Rotation paths and how fast each direction turns (deg/step)
Each turn is a multiple of 5 degrees from 10 to 175, or 0.
Each row of a path follows its step; steps can be skipped.
Rotation 1:
step 4: | -.01 | -.06 | -.11 | -.05 |  .15 | -.13 |  .05 |  .20 | -.07 |  .04 |  .13 | -.01 | -.13 |  .17 | -.11 |  .28 |  .07 | -.19 | -.17 | -.14 | -.05 |  .06 |  .20 |  .18 | -.13 | -.21 |  .10 |  .09 |  .09 | -.09 |  .04 | -.03 |  .06 |  .13 | -.01 |  .00 |  .07 |  .02 |  .06 |  .02 |  .27 |  .13 |  .16 |  .08 |  .02 |  .09 | -.01 |  .17 |  .02 |  .01 | -.01 |  .04 | -.21 | -.16 |  .12 |  .06 |  .10 |
step 7: |  .18 | -.05 |  .03 | -.07 |  .30 |  .14 |  .08 | -.05 |  .13 | -.17 |  .07 |  .25 | -.03 |  .05 | -.04 | -.14 | -.08 |  .21 | -.20 |  .01 |  .07 |  .19 | -.05 | -.18 | -.18 |  .18 | -.11 |  .00 | -.05 | -.11 |  .06 | -.16 | -.10 |  .10 | -.07 |  .06 |  .10 | -.07 |  .19 |  .00 | -.11 |  .06 | -.06 |  .12 | -.08 |  .10 |  .05 |  .18 | -.09 | -.20 |  .05 | -.11 |  .02 |  .05 |  .07 | -.02 |  .03 |
step 16: | -.07 | -.03 |  .02 | -.08 |  .14 | -.12 | -.17 |  .31 | -.03 |  .14 | -.02 |  .08 |  .01 | -.10 | -.10 |  .02 | -.11 |  .08 | -.06 |  .06 |  .07 |  .11 | -.15 |  .00 |  .09 |  .27 | -.04 |  .04 |  .06 | -.14 |  .05 | -.04 |  .05 |  .01 | -.11 | -.04 |  .08 | -.05 |  .19 |  .17 |  .06 | -.05 | -.03 |  .06 |  .12 | -.16 |  .09 |  .34 |  .00 |  .00 |  .30 |  .12 | -.12 |  .05 |  .09 | -.02 | -.18 |
step 23: |  .19 | -.15 |  .00 |  .04 | -.05 | -.10 | -.02 | -.06 |  .00 | -.19 |  .10 | -.06 | -.05 | -.06 | -.14 | -.11 | -.32 |  .13 |  .01 |  .03 | -.04 |  .09 | -.02 |  .09 | -.23 |  .05 |  .15 |  .10 |  .21 | -.09 | -.05 | -.27 |  .28 |  .05 | -.11 |  .00 |  .01 | -.03 |  .13 | -.20 | -.12 |  .05 |  .10 | -.10 |  .07 |  .02 | -.12 |  .01 |  .12 |  .04 |  .05 | -.11 |  .05 | -.18 |  .06 |  .12 |  .06 |
step 30: |  .10 |  .00 | -.01 |  .10 | -.01 | -.10 |  .12 | -.15 | -.06 | -.16 | -.01 |  .20 | -.13 | -.01 | -.19 | -.06 | -.04 |  .05 |  .05 | -.11 | -.20 |  .01 | -.06 |  .04 |  .03 | -.09 | -.07 | -.10 | -.19 |  .02 |  .23 | -.18 | -.14 | -.11 | -.14 | -.09 | -.08 |  .11 |  .08 |  .28 |  .10 |  .14 | -.16 |  .03 | -.12 |  .06 | -.11 |  .16 |  .09 |  .14 | -.02 | -.08 |  .13 |  .07 |  .27 | -.04 | -.05 |
step 35: | -.13 |  .02 |  .01 |  .15 |  .09 | -.02 |  .10 | -.05 |  .00 |  .14 |  .25 |  .12 | -.10 | -.16 | -.11 |  .03 | -.07 |  .03 | -.21 | -.07 | -.01 | -.17 |  .10 |  .01 | -.04 | -.21 |  .08 |  .07 |  .28 |  .10 |  .03 |  .04 |  .11 | -.05 | -.17 |  .15 |  .03 | -.20 | -.02 | -.02 | -.07 | -.04 | -.02 |  .09 |  .02 | -.16 | -.05 |  .24 | -.10 | -.24 |  .05 |  .00 | -.03 | -.14 | -.11 | -.23 |  .07 |
step 37: |  .24 | -.01 |  .15 |  .02 |  .08 | -.37 |  .16 |  .05 |  .23 | -.01 |  .02 |  .04 |  .06 |  .00 |  .05 | -.08 | -.07 |  .05 |  .02 | -.15 |  .06 | -.19 | -.05 |  .05 |  .05 | -.08 | -.14 |  .06 |  .10 | -.17 | -.10 | -.02 | -.12 |  .13 |  .09 |  .02 |  .00 | -.09 | -.14 | -.01 |  .04 | -.15 | -.15 |  .09 |  .23 |  .22 | -.08 |  .02 | -.07 | -.06 |  .15 | -.05 | -.17 |  .13 |  .13 | -.08 |  .03 |
step 39: |  .01 | -.02 | -.01 |  .10 |  .07 | -.14 |  .11 | -.04 |  .26 | -.27 | -.10 |  .07 | -.11 | -.03 | -.05 | -.06 | -.08 |  .14 | -.10 |  .05 |  .12 |  .18 | -.07 | -.12 | -.08 |  .27 | -.13 | -.15 | -.09 | -.08 |  .16 |  .05 |  .14 |  .13 |  .05 | -.02 | -.03 |  .02 |  .09 |  .02 | -.15 |  .11 |  .24 | -.05 | -.03 |  .09 | -.02 |  .11 | -.08 |  .07 |  .11 | -.11 |  .16 |  .16 |  .16 |  .02 | -.21 |
step 45: | -.10 |  .08 | -.14 |  .06 |  .06 | -.15 | -.13 | -.15 | -.02 | -.11 | -.13 |  .16 | -.06 |  .27 |  .05 |  .18 |  .15 | -.17 |  .06 | -.08 | -.11 |  .16 |  .03 |  .13 |  .24 | -.04 |  .11 |  .12 | -.17 | -.02 |  .07 |  .00 |  .10 | -.02 |  .15 |  .11 |  .06 |  .07 |  .06 | -.13 | -.11 | -.18 |  .03 |  .07 |  .01 |  .23 |  .04 |  .26 |  .08 | -.13 |  .02 |  .07 |  .08 |  .08 |  .09 | -.06 |  .10 |
| -.02 |  .00 |  .04 |  .01 | -.04 |  .03 |  .06 |  .01 | -.06 |  .04 | -.06 | -.02 |  .05 |  .00 | -.02 | -.01 |  .00 |  .00 | -.02 |  .04 |  .06 |  .00 |  .03 | -.04 |  .00 |  .02 |  .01 |  .04 |  .04 | -.01 | -.02 |  .02 | -.04 | -.02 | -.01 |  .00 |  .01 |  .06 |  .00 |  .03 |  .01 | -.04 |  .01 | -.02 |  .03 |  .02 | -.02 |  .02 |  .00 | -.04 |  .01 | -.04 |  .01 | -.01 |  .06 | -.02 |  .04 | => 115
|  .03 | -.05 |  .01 | -.01 |  .01 | -.01 |  .03 | -.03 |  .00 |  .00 |  .02 |  .03 | -.03 | -.04 |  .03 | -.04 | -.09 | -.06 | -.04 |  .01 | -.01 | -.03 |  .00 |  .00 |  .01 |  .03 | -.05 |  .02 |  .05 |  .04 |  .02 | -.01 | -.03 | -.01 | -.02 | -.01 | -.05 |  .00 |  .02 |  .01 |  .01 |  .03 |  .01 |  .06 | -.02 |  .02 |  .01 |  .01 |  .03 |  .00 |  .09 |  .03 |  .00 | -.01 |  .03 |  .04 |  .01 | => 155
|  .01 |  .01 |  .01 |  .01 |  .02 |  .02 |  .03 | -.02 |  .04 |  .01 | -.03 | -.05 | -.07 | -.04 |  .01 |  .00 |  .00 | -.02 |  .01 | -.02 |  .03 |  .02 |  .00 | -.02 |  .00 |  .01 | -.03 |  .02 |  .04 | -.01 |  .06 |  .00 | -.02 | -.01 |  .04 |  .00 |  .06 | -.03 | -.03 | -.02 | -.02 | -.04 | -.04 | -.03 | -.04 | -.02 |  .02 |  .04 |  .01 | -.03 |  .00 |  .01 |  .00 |  .08 |  .03 | -.07 | -.03 | => 170
|  .04 |  .00 | -.02 |  .00 | -.01 |  .01 |  .03 | -.03 | -.04 | -.02 |  .03 | -.01 | -.02 |  .02 | -.04 |  .04 |  .04 | -.04 | -.01 | -.04 |  .00 |  .00 |  .02 |  .06 |  .04 |  .02 |  .03 | -.01 |  .02 |  .01 | -.02 |  .02 | -.01 | -.02 |  .01 |  .04 |  .03 | -.02 | -.03 | -.09 |  .00 | -.03 |  .03 |  .01 |  .05 |  .00 | -.03 | -.04 |  .07 |  .00 |  .04 | -.03 |  .02 | -.02 |  .03 |  .02 | -.03 | => 80
| -.02 |  .00 | -.03 | -.03 |  .02 |  .03 | -.05 |  .03 |  .00 | -.04 | -.01 | -.02 |  .02 |  .04 |  .01 |  .04 | -.03 | -.04 | -.01 | -.02 |  .00 |  .05 |  .02 | -.03 | -.03 |  .03 |  .01 |  .01 | -.04 |  .03 | -.06 | -.08 |  .00 |  .00 |  .04 |  .00 |  .02 |  .02 | -.02 |  .01 |  .02 | -.06 | -.03 |  .03 | -.03 | -.05 | -.01 |  .00 | -.01 | -.02 |  .05 |  .04 |  .04 | -.02 |  .02 |  .00 |  .02 | => 160
| -.06 |  .00 | -.03 |  .01 |  .04 |  .00 | -.03 |  .02 | -.03 |  .00 | -.01 |  .03 | -.05 |  .04 |  .03 | -.01 |  .00 | -.01 | -.04 | -.01 |  .00 |  .05 | -.04 |  .04 | -.05 |  .01 |  .03 |  .00 |  .06 | -.02 |  .00 |  .04 | -.01 |  .03 | -.07 |  .01 |  .03 | -.02 |  .05 | -.01 | -.04 |  .00 | -.01 | -.02 |  .00 |  .00 |  .06 | -.01 |  .01 | -.01 |  .04 | -.05 |  .00 | -.03 | -.01 | -.02 |  .05 | => 115
